In the rows, zero is written as 128.
One hidden turn or mirror swaps the rows below in pairs. Which row is each named row swapped with?
j_474: [ 96 151 128 133 153 145  97 144 120 113 125 147 153 124 141 132 163]
j_287: [ 97 139  93 136 150 142 102 125 130 123 141 140 145 130 140 150 163]
j_353: [132 158 111 154 141 129 115 117 112 135 137 138 143 134 145 145 126]
j_437: [130 161 146 103 136 153 120 125 129 133 152 128 142 117 145 153 149]
j_958: [ 96 148 149 106 118 147 103 121 106 125 141 135 133 128 126 157 139]
j_643: [103 134  99  84 132 128 112 117 113 120 107 151 131 126 144 139 160]
j_901: [107 155 147 104 129 154 117 127 105 135 153 130 128 125 132 154 135]
j_151: [137 147  96 107 152 127 123 105 128 132 129 140 158 156 165 149 128]
j_805: [124 147  99 144 150 133 122 116 107 110 142 144 146 104 158 135 153]
j_774: [123 140 131  79 125 150  98 117  92 126 130 132 138 144 133 153 140]
j_159: [156 150 121 131 143 140 120 123 105 128 107 142 140 117 164 149 143]
j_11: [125 171 130  79 126 141 129 118 101 102 121 144 124 136 154 144 135]
j_470: [103 142 140  87 144 139 145 119 116 112 132 136 122 148 178 157 144]
j_168: [109 145 124 149 172 128 104 124 107 129 139 129 154 142 154 144 159]
j_283: [141 139 102 119 156 117 118 125 109 110 126 141 140 136 171 144 171]
j_178: [129 145 111 132 139 120 127 113 106 148 144 124 132 125 161 136 124]
j_264: [125 148 125  62 143 144 120 123 102 120 132 138 140 116 157 138 137]
j_759: [ 94 152 154 112 130 141 134 145 101 108 132 127 139 126 164 130 137]
j_510: [ 72 155 113 111 140 145 126 111 115 116 115 127 148 170 157 143 130]
j_62: [ 88 133 136 103 128 150 140 105 129 131 152 147 127 132 150 152 143]
j_968: [104 147 108 110 140 147  92 143  98 103 113 137 148 129 149 120 157]
j_332: [ 62 152 124 128 149 129 127 117 101 130 129 132 139 145 155 142 133]
j_196: [ 70 154 122 115 138 145 131 119 113 113 124 141 128 109 163 143 126]
j_334: [114 144  94 100 159 160 119 139 125 116 128 132 158 150 170 131 122]
j_567: [120 137 133  95 139 152 136 113 102 144 135 119 129 148 155 169 140]
j_30: [ 94 143 109 127 153 150 112 146 142 105 121 153 145 131 165 129 141]
j_400: [139 157 113 127 143 145 113 111 104 113 117 138 154 155 161 146 106]
j_652: [ 83 149 164 112 146 135 119 120 106 129 123 140 128 129 158 140 143]
j_698: [121 146 139  72 145 149 121 123 119 112 132 138 141 150 149 134 117]
j_360: [120 150 111 158 143 133 111 121 101 119 136 129 150 134 149 148 114]
j_837: [104 147  97 107 169 160 138 125 123  97 126 133 155 146 169 151 130]
j_637: [110 144 111 138 136 112 117 125 112 128 134 124 155 158 146 142 166]
j_807: [101 162  98  76 128 127 114 108 109 127 106 143 147 130 150 137 151]
j_96: [145 140  90 112 145 134 119 128 111 119 141 134 135 171 152 142 138]
j_841: [ 68 155 100 101 145 126 124 113 101 121 129 129 141 132 151 146 159]
j_718: [140 156  97 103 152 114 110 106 101 120 123 135 155 149 143 134 135]

j_474 pairs with j_332
j_901 pairs with j_353
j_698 pairs with j_718
j_360 pairs with j_958

